(in the rows, 128 means zero)
The rows below fall into families. The same turns and mirrors carry the whole set onto itself and the rows of a family onto each other. For each named row, which other rows are in its family? Write them in the order they are listed.
These 32 rows form 4 families of 8 rows each.
j_239: [ 98 115  99 111 138  91 112 112]
j_911: [106 136 129 140 128 116 145 106]
j_170: [144 117 132 138 156 113 110 127]
j_513: [106 143 164 148 129  99 121 137]
j_88: [ 96 154 136 137 139  75 108 112]
j_983: [ 95  99 151 142 129  76 121 104]
j_58: [109  98 111 110 152  98 111 106]
j_949: [107 105 146 117 154  78  88 137]
j_53: [114 130 156 134 143  88 139 149]
j_46: [ 97  89 134 125 130 119 102 135]
j_350: [ 95 140 134 145 163  88  96 104]
j_358: [141 140 132 116 153 109 112 115]
j_378: [119 142 123 117 152 120 111 140]
j_542: [111 108 135 132 145  65 110 147]
j_411: [130 104 139 136 133  72  95 126]
j_743: [102 134 130 152 165  74 118 113]
j_737: [ 83 136 135 121 149 123 135 116]
j_221: [102 132 137 125 138 131 122  97]
j_979: [128 119 154 111 145  80  92 126]
j_851: [128 138 119 139 144 115  97 135]
j_530: [ 70 124 140 120 126  84 122 117]
j_309: [ 99 111 117 122 138 106  92  95]
j_641: [113 119 109 130 124  88  97 102]
j_621: [ 86 102 153 119 137  80 135 108]
j_87: [119 101 140 113 118 106 133 138]
j_970: [ 99 121 166 127 157 107 137 139]
j_86: [116 125 175 146 143 105 120 131]
j_926: [ 87 122 120 146 136 117 140 117]
j_677: [117 151 138 132 151  76 130 108]
j_115: [ 72 101 140 140 130  87 119 126]
j_206: [117  87 139 120 143 121 123 131]
j_548: [110 107 143 105 117 121 114 130]

The rest of the family of j_621: j_239, j_911, j_949, j_743, j_851, j_86, j_548
The rest of the family of j_358: j_88, j_53, j_411, j_737, j_309, j_115, j_206
The rest of the family of j_221: j_170, j_46, j_542, j_530, j_641, j_970, j_677

